A single turn carries every row of the set below to another of its rows. Some are shown first; where does it send the rows asked next?
z_274: [ 13  -3   6   5   2  -5  11  -6  -1 -10   5   1 -15  10 -11   2  -3  -5
  -9  -7]
z_129: [ 18  -5 -15   3 -14   5  -1   5  -9  -2 -26   3   1  -8  -1 -10   3   1
   9  10]
z_755: [ -4  -2   4  19 -11 -12  12  18  -3  -5  -5  -3 -17   4  -5  -6   5   1
  -3  -9]
z_440: [ -7  -2  -1   8  13   1 -17   6  -2   2 -24 -13 -13 -11  -5  13  -2  -7
   6 -15]
z_532: [ 16   0 -17   6 -14   4  -1  -1  -7   2 -24   4   0 -13   0 -11  -2   1
   6   8]
z_897: [  0   1 -14   2 -27   3   1  -2   4   6 -12  -9   5  -3 -13   2   6  -6
   5  -6]
z_236: [  4 -10  -3   0 -10  -9 -16   9 -19  12 -14  -9 -20  -7 -18   8   4  -5
  -1 -11]
z_821: [ 11  -4   7   7  -2  -3  10  -5   0  -8   4   2 -19   9  -7  -2  -9 -11
 -10  -5]
z_195: [ -6  -3   1   8  13   4 -19   9  -1   2 -21 -16 -17  -8  -7   9  -3  -8
   5 -12]
z_764: [ 16  -4 -15   2 -12   6   1   6  -6   1 -28   4   2 -11   2 -10  -1   3
   5   8]
z_861: [ -5   2  -1   7  15   4 -17   4   0   5 -22 -15 -14  -9  -7  12  -3  -7
   6 -13]
z_233: [ 14  -5   6   6   1  -7   9  -7  -3 -12   4   2 -16  10  -9   1 -10  -5
  -6  -4]
z_776: [ 18  -2 -18  -1 -11   6  -2   7  -5   3 -24   6   3 -11  -4  -7   2   3
   7   8]
z_880: [ -4   1   1   9  11   3 -17   7   1   6 -22  -9 -18 -14  -8  15  -5  -5
   8 -14]
z_685: [ 10  -3   4   7  -2  -8  10  -9   2 -14   2   1 -14   8  -8  -1  -7  -4
 -11  -6]

z_236 goes to z_755
z_685 goes to z_776
z_821 goes to z_532
Where do these go?
z_440 goes to z_274
z_764 goes to z_861

A single turn carries every row of the set below to another of its rows. Some are shown first; where does it send the rows asked next?
z_234: [ -6 -10  -2   5   0  -8  -9   5   8   1  16 -13]
z_956: [ -7  -4  17  -5   2  -9   3   4 -14   6  -9   6]
z_593: [  4  -3  -4   9 -11   0 -15   5  -1  15  -3 -11]
z_652: [ -2  -9  -2   5 -23  -2  -5  -9   3   8  -3  -5]
z_128: [  1  -2   5 -10  -4   1  13  -1 -12   4 -11  11]
z_583: [-13  -3  -4   2   7  -3  -6  -6  17 -10   3   1]
z_149: [-3  2 -1 -4  9 15 -7  2 15 -4  6  4]
z_331: [  1 -11   1   3 -15   6 -11 -11   5   9  -4  -8]
z_165: [ 2 -5  0 -5 -9  9 -1  7  7  3 20 -4]
z_825: [  4  11  11   3   8 -10   1   2 -14  -2  -3  12]
z_439: [ -1  -3  -3   4 -26  -1  -4   1  -2  12   2  -2]
z_187: [ 4 -8  0 -4 -4 13 -2  2 10  1 16 -7]
z_477: [ -3  -9  15  -6   9  -2  -1  -7  -8   4 -15   2]
z_876: [  1  -3   2   7 -19  -1 -11   7  -3  14   3  -5]
z_522: [  1   6   6   1   5  -8   6 -13  -8  -8  -8  12]
z_310: [  6  11   5   5  14  -7  -1   0 -12  -3  -8   7]
z_87: [  9   7   5   2  16   1   1  -8  -9  -5 -11   8]
z_780: [  2  -4 -20   3  -4   3   2   3   5   0   8 -12]
z_829: [  2  10   6   1   3  -7   9  -4 -12  -5  -4  16]
z_414: [ -2   0  -1   0   8 -11   3   6 -16   5 -17  -1]
z_515: [  5   4  10   1  10  -2   2 -15  -5  -6 -10  11]
z_85: [  7  -7  -6   6 -11   9 -13  -4   3  12  -7 -10]
z_600: [ -1  -4 -20   3 -10   0   5   0   5  -2  11 -10]
z_214: [  7   0   3  -7   7   7   7   4 -12   7 -16   4]
z_828: [ -4  -6  -1  -3   2 -10   9 -10  -9   0 -20   2]
z_540: [ -8 -13  -1   3  -2  -7  -7  -4  10  -3  14 -13]
z_143: [-11   4   2  -4  -3   5   1  10   9  -4  14  10]
z_399: [-10   5 -17  -1  -4   3   8   0  10  -9   4   6]
z_67: [ -2   8 -18   3   8   7  -2  10   7  -4   1   0]
z_719: [-14   4  -3   5   6  -8  -9  12   8  -5   8   0]

z_414 goes to z_956
z_439 goes to z_652
z_149 goes to z_67
Where do these go?
z_780 goes to z_234
z_87 goes to z_310

A single turn carries every row of the set below to another of its rows. Some are shown first; where does it send the rows asked next?
z_508: [ 6 -1 -6  0 -9 18 11 -6 -9 -2  1 -5]
z_43: [-14   1  -1  10   0   7  -3  14 -12   6  18  -2]
z_964: [  0  -5 -15  14 -17   4   5   8   0  25  -9   8]
z_659: [13 -6 -2 -3  6 19 -1  3 -5 -1 -4  4]
z_488: [ -3  -1  -2   3 -22   9 -10  22 -12   7   3  17]
z_683: [  3  -8 -13  18  -9   2  11  10  -2  24  -9   7]
z_265: [ -9  -2  -6  -1 -19   8 -12  24 -12   7   0  14]
z_937: [13 -4  7 -4  5 16 -2  5 -7  1 -2  5]
z_802: [ -3  -3  -1   0 -22  10 -11  20 -10   3   2  16]
z_946: [-17  -2  -2  13   0   5  -3  14 -10   6  17  -3]
z_533: [  0  -6  -7  -9 -21  10  -6  22 -17  10  -9   7]
z_457: [ -1  -4  -3  -8 -19   9  -2  24 -19  12 -13   2]
z_641: [  3 -11  -5  23   5   9  -2  11  -7  17  -7  13]
z_777: [10 -4  6 -3  7 18 -3  4 -5  1  0  1]
z_514: [-15  -3  -3  14  -2   6  -3   3 -18  21  -2 -14]
z_17: [  4 -13  -6  22   3  11  -3  13  -6  17  -9  14]
z_857: [ -2 -10 -14  17  -8   7   5   6   0  25 -10  13]
z_182: [ 10  -3  -2  -2  -9  14   6  -8 -10   1   0  -6]
z_505: [  4   0  -8  -1  -8  15   9  -5 -11  -1   3 -11]
z_328: [  0  -6 -12  16 -13   6   9   6   2  24  -8   8]
z_974: [-16  -6  -5  11   0   6  -7   6 -17  17   8 -13]
z_120: [-19   0  -4   8  -2   6  -8  12 -15   5  15  -4]
z_998: [-14  -4  -1  11  -3   6  -6   6 -20  19   2 -14]
z_546: [ 5 -4 -5 -6 -3 19  7 -5 -9 -2  0 -3]
z_374: [-17   0   1   9  -3   7  -2   7 -17  22   5 -13]
z_101: [ -2  -2  -4  -4 -23  13  -1  21 -22  10 -12   6]
z_879: [  1  -2  -4 -10 -18  11   0  19 -18  10 -17   1]
z_438: [  4 -11  -9  20   6  10  -3   7   0  18  -8  11]

z_265 goes to z_438
z_182 goes to z_101
Where do these go?
z_964 goes to z_514
z_43 goes to z_937
z_777 goes to z_802
z_508 goes to z_457
z_974 goes to z_546

A single turn carries every row of the set below to another of its rows. Some are shown first; where does it send the rows asked next?
z_346: [ -8 -15   2  -5  -1   3   9 -16  -2 -15   6  -4   4   9 -15 -15   2  -5
 -10  -9   0   7   8  -5  -9  -8   2   7  10  12 -10   5  -4   0 -13  13
 -19   8]
z_430: [ -8 -17   5 -22   2  -1  -7  -2 -18 -12  13   3   8   6 -18  10   4   3
 -15   7  -8  16   9  11   8  10   9   2   0   0  -7  23   2   5  -6   9
  -7 -12]
z_30: [ -1  -7  -3 -16   7   2  -8   1 -18 -10   0  -2  22 -13 -18  10   3  -5
 -11  16  -6  18   7  -2   3   3  13   8  11   2  -2   4 -11  10  -9   3
   8 -21]
z_32: [ -5  -4  10  -2   1 -16 -14  -9  -4 -12   6  -5   2   9 -23  -8  14   4
   1   0   8  13  18  -5  -1  13   3   8   1  -3   4  -2 -10  20 -25   2
  -8 -11]
z_36: [-13   5   0 -12  -9  -2 -13   5   4  -6  -7  -1  28   2  -6  -3  11   0
   2  -2   4  -3   5  -4  -4  12  16   5   6  12   1  24 -11  25  -3  10
  -2  -9]
z_224: [ -1  -5  -3  10   8  14   4  -2 -10   8  -5  -5  19   6  -5  -2  -5 -13
  -5   2   4 -10   1   1   3   9  -3  10  13 -11 -10  17   1   3   5   6
  -5 -17]
z_267: [ -7   2 -13  -2   2   3  -7   1  22  -4  -5  -6   0   2 -22  -1   6   7
 -15   9   2  12  14  -2  -5  11   2   7   1   0   1  22  -9  23 -11   5
 -13 -30]
z_481: [ -1   0   3  -7  -9  -7  28   4   5 -17  -3   1   9  -2  -7  -5   1  -5
  -6  -5  12  -6  11 -10   0  18   7   7   6  -9 -16  25  -5  -1  -1 -10
  -4   3]
z_289: [  5   3  -6   0   4  12   6   5   5  -6  -9 -10  11 -11 -10   8   2 -11
  -6   8   6  12  -5  -6  -5   2  12  -1  10  -3   6  -1 -15   8   2  -7
   9 -27]
z_33: [ -7   3  -9 -11  -9 -21  11 -10   0 -23  -1  -5  16   6 -13  -3  14  -3
 -10  17  -2   9   7   5 -10  -1   2  21   3 -18  -7  13  13   6  -5  15
  -1  -5]
z_169: [-15   6  10  -9  -9   9  -6  -2   1 -10 -16  -8   8  -6 -12  -3 -13 -13
   2  -4  -5  -7   9   5  -5  15   2   6  16   7  -4  21   1   4   8   9
 -10 -12]
z_336: [  3   0  -1 -21  14   7   4   5   7 -18   7  -4  -2   6 -11  -3  15  12
  -2  12  14  29   9   9   0  -4  10   9   6   0  -1  21   0  26  -8   3
  -6 -19]
z_47: [ -3  -1  -1 -17 -13  21  10   0 -15  -2   2   1  10   1  -7  11   4 -14
  12   2  14   3   9  -2   4  16  -3  12  11   0  -6  27  -5  11   0  11
  -4  -4]
z_722: [ 16   1   0   3   7 -10   4 -22   0  -8   3 -21  11   4 -19   0   1  -5
   1   8  16  19  16   2   4   2   9  10   1  -1  -2  -2  -9   9 -17   1
 -16 -22]
z_398: [-20  -5  16 -11  -8  -7   5  -1  -1 -21   3   8   1   3 -15 -10  13  -2
  -3  -9   6   2  19 -12  -3  23   0   4   3  -7  -3  19  -4  17 -13  -8
  -5  -1]
z_109: [-19   2   5  -2   1   2  15  -4   8 -10  15  -5   2  10  -8  -9   9   0
 -12  -7  19   3   5  -5   6  -1  -7   2   8   5 -19  -7  -7   2   0   0
 -17 -11]
z_787: [ -4  -4   7  -6  -4  -7   7   3  -1 -12  10   6  -7  17  -5   7   4   8
 -12   1  -6   4  -1  12   0  10   5  -7   1   0   2  23   0   2  11  12
 -12  -1]
z_451: [ -5  10   3 -25  -5  -2 -11  16  15 -19 -10  -5 -10  -2 -17  -2   0  10
   1   4   3   9   9   6  -5  11   9   8  11  12  -2  17  -4  11  -5  11
  -6  -9]
z_353: [ 19   2  11  -7   7  13  18   3  -2   6   8   1  10   0 -15  -2  -1   5
   0   6   5   5  12   5   5   8  14   6  20 -19  -8  13  -2   2   2  20
 -10  -6]
z_763: [ -3   0   8 -17   2  -2   6  -1   8 -13   0  -2  21   3 -26   1   5  -6
 -21  -4  12   6  15  -7   6   4  10  22   3 -28  -4   3  11   4   1  10
   4 -16]
z_122: [ -3  11   9  -5   3 -13  13   2  12 -17  10  -2   8  -5  -4   5  10   2
  -4   7  15   0   8 -15   9  11  -3  12  10  -1 -13 -10   3  20  10  -5
  -3 -24]
z_645: [-12  10   9  -6  -3   7   8  -3  -5 -10  -3   7   4  -7 -23  10   0 -13
  -6 -11  17  12  10 -15  13  -3   2  27   6  -5   5  -4  -1  14   2   1
  -9  -9]
z_767: [ -1   7   5   5  -2   8  19  -1  11 -14  -4  -2  -5   3  -1   7   3  -7
  -5   1   2   8  -5   2 -10   5   3  -9   6   1  12  12  -8   9  19   0
  -6 -14]
z_673: [ -4   0 -10  -9 -10  -5  14 -14   9  -7   3  -6  -5  -5  -9  -6  21 -10
   0   5  -7   9  -1   4 -11   3   8  13  -9  -2 -10  15   7   8 -11   8
 -27 -12]
z_15: [ -6  11   3   2  -8  -6   5   2   2   1  -1   0   1  -7 -10  -2  13  -6
   6 -15   7   5  -9  -3   4  -8  20  14   2   4  -3  -2  -2  12  -8   0
 -23  -1]
z_31: [ 12  -8   5 -12  -2 -12   5  -8   6 -25   0 -11  13 -10 -13  10   1  -6
   5   6   5   8   8 -13  -1  12   9  18   9  -6  -7   9  19  24  -1  -8
   3 -22]
z_181: [ 11  -3  -2   2  25   8  12  -4 -11  -2   8   5  17   9  -1  -5  13   2
  -7  17   6  12   6  -2   2  -5   3  16  10  -7  -3  13  -4  22   2   9
  -5 -15]
z_226: [ 18   9  -3   1   1 -10  31 -15   1 -14  -4 -12  16  -4  -8   1  -7  -9
  -2  10  14   6  14  -6   2   5  10  13   7   0 -11  12 -10  -2   1  -2
 -13  -7]
z_496: [ -5  10  -1   9   8  -2  12  -7   1 -13  -1  -5   7   4 -19  -1  -7  13
  -5  17   7  23  14  14  -2  -9   3   5  23 -11   2  17   0  20  -2   7
 -10 -14]
z_875: [ 16 -24  -5  -9  -5  -7  -2  -9  -1 -20  -3 -10   5   0 -19  -1  -3  -5
   0  -2  -4   6   5 -10 -10   2  10  18   9   1  -6  14  12   8 -19   6
  -4   0]

z_169 goes to z_181
z_875 goes to z_109
z_430 goes to z_767
Where do these go?
z_267 goes to z_47
z_15 goes to z_763
z_722 goes to z_398

A single turn carries every row of the set below to another of its rows. Some are shown first; where does it send the rows asked next?
z_386: [-20   3  16   2   0   0   9  14 -13   0 -25 -20   5   7  -6   4]
z_145: [-11  19  18  22  -2  -7   2   0   1   0 -10 -20   4  10   5  -9]
z_375: [ -9  -3  17   8  -1   8   6  -1  -8  -9 -10  -5  -5  -9 -12 -10]
z_557: [-13   1   5  13   1   2 -11  12  17  -5 -11 -26  16 -10   0   8]
z_896: [-11  -7  17  17   9 -10   8   2  -5  14 -15  -9   8 -14  -9  -7]
z_49: [-12  12   6  21   1  -5   4  22   5  -6   0 -10   9 -16  11  18]
z_718: [ -8  -9  13   4  -8 -12   6  20   7  -5   3 -21  12   8   3  11]
z_771: [ -8  13  25  22   3  -4  -9   7  -9 -18 -14  -6   4   7  -8   8]
z_601: [ -2   2  18  20  14  -5   4  22  -8 -17  -5  -6   5   0 -18   0]
z_951: [-19  -4  21  16   1  -1  12  17   1 -12 -18  -9   2  -4 -24  -2]
z_476: [-24   6  17   9  19  -1   7   8   4  -5 -19  -6   3  20  -4   5]
z_947: [-18   1  23  13   9   1  -7   6   0 -20  -8  -9  -9   5   2 -10]
z_305: [  0  21  19  16  10 -19   5  15   0   2  -1 -13   1   7  -4  -2]
z_928: [ -9  17  10   8  18   5   0   5  -5   1 -22  -5   8   2 -11   9]
z_405: [-17   0   8  19  -4  -8  11  27   2  -2  -1 -11   8 -17   9  16]
z_247: [-11   3  25  14  12 -25   9  19   3   8 -12  -9   5  -5 -13   2]
z_46: [-16  -2  13  23   8  -2   4   0   0   5 -11 -20   3  -1   5 -20]
z_642: [-10  -7   5  12  10   0  -3   4  24  -2  -1  -9  14  -7  -2   9]
z_200: [ -4   0   5   5  -8  -3  -7  18   2  -5  -1 -30  15  -6   3   6]
z_585: [-19  -2   4  21  -5   1  14   9   7  -2   2  -5   6  -9  17   9]
z_826: [ -8   0  10  -1  14   3  13   6 -14   0  -7  -6   2  14  -1  -2]
z_223: [ -8 -11  13   7  -3 -10   8   3  17   1   2  -7  14   4  -3  18]
z_97: [-20  10   6  25  -3  -1   6  12  11  -6   0  -5   6  -9  15  15]
z_640: [-18  -6   7  20  -8  -4  16  17   2  -1  -1  -8   9 -15  10  14]
z_696: [-17   5   7   3  22   2   2  26  -6  -4 -19 -19   3   0  -7  -5]

z_405 goes to z_49
z_951 goes to z_601
Where do these go?
z_642 goes to z_223
z_46 goes to z_896
z_476 goes to z_826

